(in the rows, 128 means zero)
The rows of R fall into a few groups, and each row is roughly a mix of its group's hidden directions; one row fits no group.
R (148 x 14):
[[170 116  89  94 146 146 137 160 126 149 126  81 151  95]
 [194  72 128 121 144  99 134 130 104  97 127 136 114 139]
 [131 115 129 155 124 187 141  98 124 124  63 119 100 123]
 [161  72 154 122 133  97 127 101 132  95 100 144 134 172]
 [ 97 177 114 119 160 135 145 143 142 157 174 154 126 168]
 [136 133 154 144 165 111 148  90 127 148 180 109  95 169]
 [ 93 160 179 113 155 112 136 140 192 114 141 129 131 132]
 [110 137  87 133 123 167 109 140 139 100  73 112 142  82]
 [ 62 126 110 100 132  85 145 139 154 132 126 169 110 146]
 [174  71 132 111 112 146 158 121 112 104  94 158 138 107]
 [145 148  90 145 115 109  62 130  99 143 163 124 159 122]
 [181  66 128  97 126 108 152 131 144  93 106 123 138 125]
 [ 76 141 124 104 128 109 133 144 133 155  61 163 123 122]
 [150 143 133 174 142 155  93 103  76 112 148 105 162 129]
 [142 131  53 154 124 130 129 138  98 128 125  74 115 133]
 [152  98  96 134  88 114 151 150 111 121  73 151 110  94]
 [166  90 123 120 147  92 153 165 127 125  87 126 123 177]
 [152 160 127 132 153 142  61 124  97 129 160  91 141 113]
 [158 128 156 129 137  48 143 135 154 118 147 106 113 108]
 [ 71 139 140 167 139 166 114  89 117 131  85 144 128 138]
 [147 162 120 154 173 133 133 134 106 156 151  75 159 156]
 [ 87 157 109 111 127 108 150 151 133 173 186 127 147 147]
 [ 68 149 125 134 144 123 162 133 159 161  86 145 118 158]
 [110 105 185 150  93 128 150 114 146  99 101 141  80 126]
 [149 150 153 133 176 123 132  89 159 179 155 137 126 157]
 [ 91 122 115 152 135 104 159 138  97 133 129 100 153 194]
 [ 92 190 138 130 146 125 127 116 142 150 189 109 120 140]
 [176 115 110 114 156  99 156 157 144 165 175 150 130 140]
 [139 137 121 113 165 122  59 123 173 129 136 111 124  87]
 [175 107 115 103 140 174 145 128 126 106 128 118 191 138]
 [149 168 119 108  99 149  99 146 139 119 194 139 159 119]
 [138 177 147  84 116 158 115 138 150 124 156 149 149  78]
 [100 182 136 111 152 159 111 110 160 130 168 109 125  91]
 [188  80 127 145 145 125 147 145  99  81 132 113 141 128]
 [101 164 123 147 117 178  79 120 132 135 147 139 168  96]
 [ 90 133 152 157  80 148 145  97 148  93  96 146 103 112]
 [136 177 157 145 150 169 110  93 143 160 163 100 123 135]
 [ 71 146 120 136 119 182 122 115 154 120 118 179 143 137]
 [164 122 139 119  86  77 117 141 142 145 132 135  75 162]
 [169 127  94 101 123 119  91 141 124 175 167 144 116  90]
 [ 97 190 101 136 113 146 116 107 154 145 150 117  92  94]
 [165 155 159 124 122 121  99 124 109 140 200 106 149 138]
 [140 102 136 138 154 158 138 116  93 106  92 101  65 143]
 [ 77 131  94 102 103 134 120 176 141 119  95 155 161 130]
 [161 139 154 160 129 110 108 115  76 126 177 103 159 120]
 [108 111 126 131 177 101 129 144 124 181 108 107  98 172]
 [136 129 168 141 121 106  82  95 134  68 142 127 121  92]
 [127  91 136 129  87  94 135 134  72 112  86 118 103 107]
 [109 175 164 118 133 145  73 124 155 143 117 133 103  88]
 [176  82 135 134 100  97 137 135  85  89 131 122 116 103]
 [146 141 150 151 121 198 102 128 113 133 118  85 164 126]
 [ 91 168 134 172 159 148  93 106 150 160 148 151 122 115]
 [154 103 106  78 129  98 126 159 189 130 141 148 142 132]
 [ 71 160 143 143 133 149 125 101 172 122  94 160 125 153]
 [ 84 175 129 101 118  88 118 128 148 164 168 154 129 137]
 [ 72 109 156 112 124 116 141 133 153 146  65 156 121 137]
 [157 124 171 181 109 121 135  89 112 134 114 142 101 170]
 [143 117  83 159 129 173 130 139 117  78 122  83 127 106]
 [179 132 113 152 140 148 103 124  66 121 153 101 156 133]
 [145  84 120  94  93 119 158 143 148  80 108 142  95 110]
 [114 149 185 138 128 151 126  82 162 168 160 135 131 141]
 [188 100  95 128 115  91 132 149  85 106 113 122 115 105]
 [150 132 173 148 143 126 198 152 114 119 126 157 106 107]
 [138  96 115 108 102 115 180 145 142 149 117 136  62 137]
 [108 100  89  78 133 118 164 174 128 137 128 133 171 130]
 [175 134 116 158 106 141  86 108  96  98 168 111 132 103]
 [171  85 127 132 124 165 170 115 153 117 100 156 155 153]
 [191 129 138 153 128 135 121 108 109 131 188  89 131 135]
 [140 175 128 157 139 123 114 102 102 150 163  66 129 115]
 [144 168 126 132 142 153  93 133 138 162 148 104 194 138]
 [110 169 152 121 166 100 137 110 134 190 143 136 119 164]
 [166  78 147 142 101 130 154 115 103  77 114 119 135  96]
 [173 121 115 122 141 115 123 148 108 152 202 147 123 155]
 [ 70 168 150 146 120  94 110 116 151 138 121 147  84 143]
 [101 155 110 127 112 124 106 158  83 158  86  92 163 130]
 [199  86 115 120 146 109 145 145  85 119 113 118 119 120]
 [106 130 161 154  98 129  68 105 124 149 121 140  86  95]
 [138 112 122 135 135 134 124 129 174  83 184 135 181 120]
 [147  72 164 125 149 142 157 109 144 112  87 140  90 112]
 [182  74 157 113 135 104 113 131 150  86 121 143 133 108]
 [145 146 156 134 155  87 135 127  90  96 180  94 118 111]
 [102 148 116  91 114 142  98 145 144  94 176 157 171 119]
 [ 92 147 104 115  89 162 162 158  88 115 128 112 111  93]
 [ 80 105 133 131 114  91 170 146 111 131 142 107 139 184]
 [178  84 119 153 140  84 100 141 105 120 129 135 160 157]
 [ 71 146 155 150 142 138 148  98 111  89 140 167 119 157]
 [131 115 102  90 119 141 207 136 154 130 129 160 139 122]
 [122 111 141 133 154  87 120 124 195 137 138 135  73 121]
 [ 88 172 119 102 100  98 124 166 145 169 153 144 144 144]
 [108 126 110 126 114 155 100 138 104 127  49 105 141 105]
 [110 116 127 160 152 129 160 122  81 133 158 104 168 175]
 [ 61 160 114 122 153 130 110 114 166 165 106 124 107 120]
 [ 92 144 166 160 133 167 100  88 127 115  86 123 111 106]
 [140 102 106 122 137 114 132 154 153  61 156 145 167 103]
 [188  88 110  95 163 115 169 145 136 127 128 109 127 144]
 [ 86 123 148 122 107 108 107 136 152 143  65 135  80 132]
 [158 168 130 134 123  86 116 117 101 168 182 101 136 125]
 [ 68 178 146 143 131 142  97 103 156 141 151 125 120 103]
 [125 150  93 150 138 148 118 130  65 141 115  83 139 165]
 [148 120 102 151 128 193 122 143 155  89 131 111 169 111]
 [ 71 136 144 152 127 166 149  84 125  90 118  95 122 125]
 [183 100 159 149 147 149 103  98 118 121 141 157 138  84]
 [112 168  84 115 147 115  95 148 108 158 152 103 171 145]
 [ 95 158 140 141 145 106 145 132 105 130 195 157 154 157]
 [142  83 103 118 133 142 125 111 170 129  68 170 118 128]
 [104 122 122 117 135 149 124 119 134 172  52 160 108 113]
 [154 137 119 114 142 121 117 147  86 134 196 116 176 137]
 [167 127 123 123 141 159  84 118 138 134 172 153 180 151]
 [123 118 107  92 127 103 119 166 153 127 180 155 176 111]
 [128 118 194 144 127 152 116  99 147 104  99 165 129  91]
 [ 82 155 102 114  90 128 105 158  92 127  86 110 124 102]
 [129 112 130 117 105  91 106 136 163 111 104 115  77  74]
 [102 156 138 130 113 169 167 118  99  63 143 128 129 112]
 [100 138 126  75 141  81  95 113 145 151 113 166 102 141]
 [152 152 132 141 100 146 132 114 178  82 108 149  89  97]
 [167 121 148 128 149 138 132 110 100  67 160 104 156  98]
 [123 115 129  93 134  55 133 153 155 126 161 151 143 153]
 [101  82 155 107 139  89 167 147 162 135 101 145 117 155]
 [157 160 116 132 130 170  91 132 138 143 175 121 175 102]
 [135 123 172 129 176 132 151 110 139 173 124 143 129 184]
 [161  88 108 120 123 101 162 141 121 124  89 172  83 129]
 [ 82 118 132 136 137 143 134 129  78 186  89 123 124 155]
 [150  68 134 126 132 131 159 114  98  83  90 108 134 105]
 [190  80 117 122 125 141 128 124 112 132  84  94 101 120]
 [ 85 146 140 138 108 147 117 117 164 171 138 128 190 144]
 [ 95 128 131 150 133 121 103 112 147 179  93 160 115 180]
 [ 75 140 117 116 109 123 152 126 158 165 103 174  90 138]
 [ 90 163 136 152 157 109 123 120  92 178 117 104 126 168]
 [154  89 108  90 136  99 177 156 157 120 104 110 105 113]
 [118 137 148 150  76 117 182 135  74 112 148 135 134 142]
 [158 117 109 104 110 126 118 156 161 110 148 115 127  54]
 [157 127 151 119 190  74 125  90 121 141 133 125 105 139]
 [169 130 114 129 150 158  98 129 110 153 162 112 192 127]
 [141 164  90 131 118 144  89 150  97 121 118  79 157  96]
 [135 136 150 162 119 161 122  96 117 130 145 174 153 187]
 [ 65 157 112 143  99 127 165 116 152 133 152 114  89 140]
 [188  67 132 109 140 119 143 129 132  90 108 143 146 117]
 [122 163 153 175 120 156  89  98 102 117 159 100 105 113]
 [102 113  87  99 182 142 142 142 151 160 102 137 105 156]
 [ 63 139 125 111 138 120 138 143 138 185  88 141 121 149]
 [159  92 120 155 132 194 116 118 146 113 126 102 166 147]
 [119 166 112 132 139 113 133 138 141 149 206 118 150 162]
 [187 107 155 113 131 112  89 139 142  92 127 151 162 101]
 [ 59 157 114 123 122 100 152 130 144 175 127 146 117 152]
 [106 152 157 186 137 155 121  86  82 129 110 110 124 123]
 [160  59 138 120 125 108 120 125 133 142  92 150  84 112]
 [170  96 164 139 123 131 138  99 112  87 144 125  76 101]
 [140 178  84 121 101 117  99 153 107 129 173 101 130 107]]

One row of each group comes first, with its name. Which group is each row after those in?
[184 104  93  96 145 154 133 146 169 150 103 108 131 117]  U
[ 91 149 111 119  79  87 152 135 131 155 128 165  93 105]  E
[ 60 116 156 131 129 152 151  96 146 113  84 123 106 121]  N

[145 101 154 109 136 127 194 143 154  83 101 129 121 149]  N
[143 155 123 120  90 106 109 129 112 101 186 119 104  80]  E
[ 63 144 109  92 132 152 126 120 127 170 112 102  97 111]  N
[103 142 147 159 166 115 188 111 102 128 134 134  92 160]  U
[140 105 135 139 152 150 124  99 143  97  77 106  85  86]  U
[135 141 129 157 109 173 117 112  78 154  84  86 123 126]  U
[107 172 141 136 109 119 131 147 123 120 202 109 160 114]  E
[137 155 103 163 161 154 115 103  99 169 177 130 151 120]  N
[133 151 155 125 138 144  92 104 173 116 149 158 139  69]  N
[145 118  72 129 129  96 146 175 101  79 133 119 128 109]  E
[126 177 171 125 137 149 110  86 156 163 162 132 105 121]  E
